In the data rows, 128 means zero.
Some points:
[ 95 160 132 146 136 115 183  64 120 142  65 176  96 102 167 137 116 139
 103 128 106 179 122  97  69 109 127 133  98 127  96 142 134  66 164 186
 159 117 128 102 137 158 139]
[178 222 139 149 116  70  78  73  86  48  97 102 141 179  98 117  48 130
 121 158  88 127 187 129 130 113 127 165 110 186  99  95 157 105 153 198
 132 180  40 164 153  94  45]
[124 160 155 135 127  85 151 109 135 106  65 178  88  89 130 126 108 129
 109 128 159 180 124  65  69  89 158 157  97 157 102 124 148  16 160 157
 153 116 128 158 144 154 155]
[199 129 134 102  63 118  77 113 123  76 161 111 168 129 150 103  99 114
 181 158 160 133 118 129 130 104 127 185  77 157 162 126  96  95 170 126
 160 172 158 177 110 161 120]
[123 129 122 137 134 142 119 142  90  92  97  83 156 129 169  78 129 151
 114 158  80 195  94  97 130 122 127 177  82  97 136 171 133 117 162 179
 172 172 128 102  79 196 123]
[127  67 141  60 159 145 122 143 106 158 129 112 130 144 159 161 181 170
 133 158 138 140 106 129 130 174 158  72 117 127 151 167 118 157  74  84
 165 101 158 152  88 125 127]
[135 191 169 156  83 102  92 100 146  86 129 115 137 166  79 161  60 114
 137 128  98 110 187 129 160  82 127 159 139 157 109 107 139 111 125 160
 142 115  99 133 182  89 113]
[114 129 146 120 144 131 136 154 106  81  97  95 172 134 169 115 133 139
 120 158 107 180 118  97  99 107 127 175  87  97 145 166 161  88 148 177
 160 148 158 122 106 178 128]
[112 129 124 128 129 152 164 139 157 155 129 162 127  64  94 138 128  88
  85  68 171 145 129 129  69 118 127 141 183  97 112  98 142  94 116 112
  98  68 158 132 176 123 168]
[198 129  94 143 107 142 102 128 118 125 193  73 111 154 122  82 159 138
 126 188 188 119 100 129 190 189 127 100 111 157 199 129  32 198  92 100
 106 199  70 144  91 127  77]
[138 129 146 154  92  95  86  94 142 118 129 141 134 142 158  99 122 137
 194 158  93 114 117 129 160 103 158 122 114 157 117 184 118 111 132 129
 157 153 158 133  81 162 146]
[ 67 191  99 132 145  92 154 111  77  83  33 102 149 162 127 120  89  78
 108 128 117 180 150 129 130 119 158 139 108 157 103 123 170  70 139 193
 140 159  70 142 163 128  82]
[ 81 129  86 135 170 122 158 167 158 166 129 126  92 193 123 144 151 126
 108  98 135  80 139 193 160 144 158 100 123 127  97 140  89 153 107 132
  58  86 128  82 136  55  81]
[146 129 105 144 122 184 101 106  62  98 129  71 156 116 109  71 129 155
 114 158 159 177  95  97 130 136  66 161 117  97 203 105 142 132 141 161
 173 192  70 112  92 169 118]
[109 160 105 151 149 177 117 121  92 116 193 120 143 127  51 108  95  75
 123  98  95  95 191 129 130 130  35 109 189  97 181  82 170 162 162 118
 111 131  70  86 164  75 107]
[155 129 151 109 173  97 134 161 152 143 129 132  98 107 133 133 167 140
  84 188 139 135 116  97 160 162 127  99 121  97 143 144 107 156  75 112
 135 130  99 124 102 122 134]
[137 160  95 168 177 126 129 123 173 169 161 125  91  88 142  97 163  94
 106 158 114  89 121 129 160 180 127  77 154  68 192 133 106 153  95  81
  90 128  70  76  92 115 132]
[131 129 134 119 121 132 183 149 158 116 129 168 160  78 135 141 154  99
  85 158 136 139  82  97  69 147 158 147 146  97 162 149 127  90  99 113
 137 110 128 151 127 162 174]
[140  67 132 104 108 160 164 127 137 116 161 114 184  81 177 141 160 140
 122 188 161 148  41  65  99 153 189 147 129  97 153 177  88 129 128  86
 158 165 128 161  79 200 190]
[142  98 118  75 139 161 145 170 121 166 161 124 139  91 135 133 182 144
 128 128 191 102  91 129 130 186 127 101 117  97 147 114 101 171 104  64
 121 133 158 145 106 136 152]
[ 89  98  81 124 192 177 124 166 100 119 161  75 162 125 123  91 173 100
 115 128 110 122 104 129 130 169  97 116 123  38 184 155 146 129 162  89
 113 143 128  78  82 140 120]
[162 129 179 104  83  94  81 107 116  93 129 143 165 128 102 158  72 140
 170 128 130 103 173 129 130  71 127 170 106 157  95  97 158 121 134 136
 134 120 128 174 160 126 107]
[109  67 143  86 184 147 135 139 103 163  97  92 110 165 153 150 166 170
 129  98 135 129 136 161 130 134 127  89 110 127 104 144 160 133 149 138
 125 105 158 110 130 141 129]
[121 160 160  99 104 168 164 118 105 140  97 189 162  57  61 168  86 118
  73  98 152 173 143  65  69 142  66 150 197 127 125  53 189 152  81 135
 169  65 128 180 218 117 120]
[138 129  50 158 120 145 133 162 131 122 129 113 134 145  99 112 103  93
 142  98 157 100 111 129 160 112 127 159 109 157  95 106 110 138 139 111
  84 171 128 133 143 111 122]
[119 129 145  63 133 130 139 124  77 111  97 111 188 112 106 189 109 130
 131  98 141 156 131  97  99 132  97 150 127  97  91 108 210 118  90 139
 191 117  99 159 163 138 107]
[132 129 193 146 161 134 112  90 106 110 129 163  99 125  76 107  98 164
  91 128 105  91 204 129  99 134  35 109 147 127 131  78 181 152 199 168
  93  89 128  92 172  90 120]
[151  98 106 118 173 168 159  66  69 184  97 158  80  89 119 123 143 183
  94  98 158 113 111  97  99 183  66  77 164 157 100  87 158 143  95 162
 128  78  99  94 114 109  88]
[150  98 162  74 122  85 108 190 126  88  97 129 168 100 140 134 135 130
 111 158 142 142 129  97  99 126 158 155 112 127 126 130 133 124 113 103
 119 126 158 186 103 145 131]
[126  98 116 154 111 117 122  76 134 151 129 171 116 112 171  85 138 138
 172 158  92 112  83 129 160 127 158  88 146 157 131 159 117 116 142 125
 134 120 158 100  65 166 163]
[116 129  98 182 101 151 133 103 155 149 161 125 146 156 132 124 128  81
 193  98 117  99 108 161 190  93 158 115 117 127  85 180 101 134 135 101
 123 160 158 106 111 131 146]
[ 77  98 114 158 156 162 177 106 130 173 129 170 106  73 159  77 172 126
 125 128 104 124  96 129  69 123  97 102 157  97 118 146 151 114 168 136
 121 103 187  60 106 169 204]
[121  98  47 131 171 164 164 191 137 170 161  67 112 191 110 120 179 119
 118  98 130  87 102 193 160 174 158  80 124 127 132 139 103 170  86 107
  81 115 128 107 119  89  89]
[ 64 129 101 164 147 129 150 153 171 183 129 125  96 143 117 145 127 108
 115  98 106 105 141 161 130 148 158  94 146  97  89 131 102 151 134 105
  60  66 158  82 171 102 122]
[ 79 160 128 138 165  99 159 133 136  99  97 165 120 113 127 140 131  82
  92 128 114 150 128  97  99 124 158 131 135 127 141 153 162  32 153 146
 111  96 128 131 152 151 131]
[ 76  98 130 140 125 101  97 154 165 131 161 161 105 145  88 145 109  74
 129  68 117 109 182 161 130  82  97 135 182 127 155 123 116 125 198 126
  89 123 158  86 128  94 175]
[157 160  82 131 135 145  97 101  64 158  97 104  90 143 120  55 127 184
 133  98 128  85 138 129 160 178 127  87 114 157 110  81 115 143 119 148
  71 114  99  86 121  84  41]
[115  98 137 108 132 148 145 155 141 161  97 121  90 154 151 170 145 174
 129 128 156 139 122 161  99 103 158 123 110 127  87 135  75 139 109 124
 106  97 158 133 134 119 134]
[146 129 122 122 104 166 122 118 175 139 193 161 163 115  62 165 124  48
 168  68 143  76 144 161 130 115  97 113 205  97 154 107 147 133 135  63
 110 100 128 144 168  93 154]
[173 129 128 170 115 120  60 141 136 141 161 138 129  97 138  45 113 159
 116 128 121 101 123  97 160 154 127 122 104 127  91 107 103 174 128 105
  76 126 158 125  93 144 104]
[117 160 164 132  98 125 157 155 184  95 129 146 162 106 114 190 117 114
  68 128 130 182 125 129  69  99 127 184 159 127 121 137 114 122  72 131
 157 124 128 175 161 126 158]
[169  98 112  40 134 145 173 158  80 163 129 137 114 111 155 173 158 161
 123  98 212 157 105 129  99 155 127 132 123 157 127  69 117 143  75 130
 139 143  99 150 131 137 115]
[103 129  91 137 116 179 132 158 188 166 193 139 152 102  62 163 129  69
 123  68 152 106 109 161 130 139 127 117 209  97 156 113 137 154  89  50
 114  89 158 157 175 105 157]
[124 129  58 150 153 146 165 133 145 215 129 174  51 152 124 121 151 135
 120  68 164  81 125 193 160 169 127  75 148 157 126  92  77 178 108 123
  67 103  99  84 135  72  96]
[111  98 124  43 154 147 162 168 122 135 129  89 152 140 135 187 178 141
 116 128 150 146 102  97 130 143 158 123 126  97 152 155 122 136  64  85
 168 124 128 187  98 129 139]
[123 129 137 119  91  92 124 141 121 113  97 108 138 140 147 143  86 153
 148  98 127 131 123 129 130  82 158 173  83 157  48 112 145 120 127 152
 139 134 158 154 146 140 138]
[105 191 165 192  86  95  84  70 165  97 129 115  99 182  93 153  76 105
 182 128  91 110 193 193 160  85 127 122 127 157  99 131 116  96 153 160
 146 133  99 112 162  85 124]
[ 94 160 151 146 145 105 155 154 177 125 129 150 126 150 128 170 130 117
  93 128  70 123 151 161  99 133 158 109 145 127 145 148 140 140 102 109
 113  85 128 148 163  98 119]
[ 99  98 103 133 131 183 175 127 102 118 129  94 174 138 154 150 134 131
 134 158  81 197  86  97 130 120  97 166 121 127 137 181 151 146 151 148
 204 180 128 125 111 192 153]
[178 160 112 110  99 121  99 128  82 104  97 112 155 125 144 108  79 148
 134  98 169 130 139  97 130 107  97 191  75 157 112  69 144 132 136 125
 110 170  70 190 149 124  80]
[ 73  67 128 115 188 142 151 172 122 129 129 119 137 126 132 114 167 125
 104 128  86 141 120  97 130 135  97 128 146  68 152 161 168 130 157 131
 122 112 128 100 124 140 148]
[168  98 169 109  95 118 100  93 139 135 161 203 125  83  87 139 120 109
 151  98 154  76 163 129  99 109  97 104 181 127 155  64 159 130 141 105
 123 107 128 136 130 105 166]
[100  98 128 152 114 133  94 150 119  98 129  86 121 177 136 112 105 129
 121 158 103 163 166 161 130  96  97 161 111 127 161 155 100 138 191 176
 139 145 158  83 129 119 116]
[179 129 162 124  72  95 110  99 136 103 129 129 130  99 183 111 101 150
 162 188 168 160  90  97 130 110 158 186  88 186 101 139  98 104 150 137
 178 172 158 166 109 186 154]
[149 129 182 184  69  75  76  70 166 110 161 161 108 148  95 122 109 120
 207 158  79  93 162 161 160  81 158  97 165 157 115 152 113 112 141 135
 126 135 128 125 127 127 168]
[176 160 185 162  73  85  64  88 168  88 161 143 140 166 140  98 117 115
 215 158 105  78 136 161 190  91 158 134  94 157  91 170  98 113 160 135
 145 187 158 140  81 131 148]
[161 160 157 138  87  70  89 132 152 133  97 120  32 172 181 122 116 209
 153 128 137 122 158 193 160 121 158 136  76 216  98 105  58 141 132 147
 102 128 158 132 151  85  96]
[124 129 154 144 133  76 109  81 125 123  97 131 114 161 170 123 123 159
 170 158  51 144 144 129 160 105 127  96 108 157 103 174 133 126 123 156
 149 114 158 108 101 143 122]
[138  98  99  96 170 177 142 152  83 145 129  66 156 125 173 107 188 180
  92 158 114 132  85  97 130 214 127  96 111  97 166 137 150 170  94 125
 144 132 158 121  98 148  96]
[114 129 144 118 143  73 137 161 167 145 129 145  82 117 145 167 149  90
 118 128 140 123 163 129 160  95 158 121 131  97 161 120 120 131 106  83
 129 152  70 123 136 103 171]
Along one direction, these points spread out more than along any other. Take the direction at right angles to it along which they spread out most. Then take the direction at right angles to both along which they spread out most. Go by this last direction. How many in every 100 of the points above lie lower along it than each point below? Round to a whole number. More than half of the points above lie lower than the first one.
[ 67 191  99 132 145  92 154 111  77  83  33 102 149 162 127 120  89  78
 108 128 117 180 150 129 130 119 158 139 108 157 103 123 170  70 139 193
 140 159  70 142 163 128  82] 77
[161 160 157 138  87  70  89 132 152 133  97 120  32 172 181 122 116 209
 153 128 137 122 158 193 160 121 158 136  76 216  98 105  58 141 132 147
 102 128 158 132 151  85  96] 3
[123 129 122 137 134 142 119 142  90  92  97  83 156 129 169  78 129 151
 114 158  80 195  94  97 130 122 127 177  82  97 136 171 133 117 162 179
 172 172 128 102  79 196 123] 32
[115  98 137 108 132 148 145 155 141 161  97 121  90 154 151 170 145 174
 129 128 156 139 122 161  99 103 158 123 110 127  87 135  75 139 109 124
 106  97 158 133 134 119 134] 43
[123 129 137 119  91  92 124 141 121 113  97 108 138 140 147 143  86 153
 148  98 127 131 123 129 130  82 158 173  83 157  48 112 145 120 127 152
 139 134 158 154 146 140 138] 55
[121  98  47 131 171 164 164 191 137 170 161  67 112 191 110 120 179 119
 118  98 130  87 102 193 160 174 158  80 124 127 132 139 103 170  86 107
  81 115 128 107 119  89  89] 5
[178 222 139 149 116  70  78  73  86  48  97 102 141 179  98 117  48 130
 121 158  88 127 187 129 130 113 127 165 110 186  99  95 157 105 153 198
 132 180  40 164 153  94  45] 50
[111  98 124  43 154 147 162 168 122 135 129  89 152 140 135 187 178 141
 116 128 150 146 102  97 130 143 158 123 126  97 152 155 122 136  64  85
 168 124 128 187  98 129 139] 57
[146 129 122 122 104 166 122 118 175 139 193 161 163 115  62 165 124  48
 168  68 143  76 144 161 130 115  97 113 205  97 154 107 147 133 135  63
 110 100 128 144 168  93 154] 80
[119 129 145  63 133 130 139 124  77 111  97 111 188 112 106 189 109 130
 131  98 141 156 131  97  99 132  97 150 127  97  91 108 210 118  90 139
 191 117  99 159 163 138 107] 95
[140  67 132 104 108 160 164 127 137 116 161 114 184  81 177 141 160 140
 122 188 161 148  41  65  99 153 189 147 129  97 153 177  88 129 128  86
 158 165 128 161  79 200 190] 42
[105 191 165 192  86  95  84  70 165  97 129 115  99 182  93 153  76 105
 182 128  91 110 193 193 160  85 127 122 127 157  99 131 116  96 153 160
 146 133  99 112 162  85 124] 40
[109  67 143  86 184 147 135 139 103 163  97  92 110 165 153 150 166 170
 129  98 135 129 136 161 130 134 127  89 110 127 104 144 160 133 149 138
 125 105 158 110 130 141 129] 45
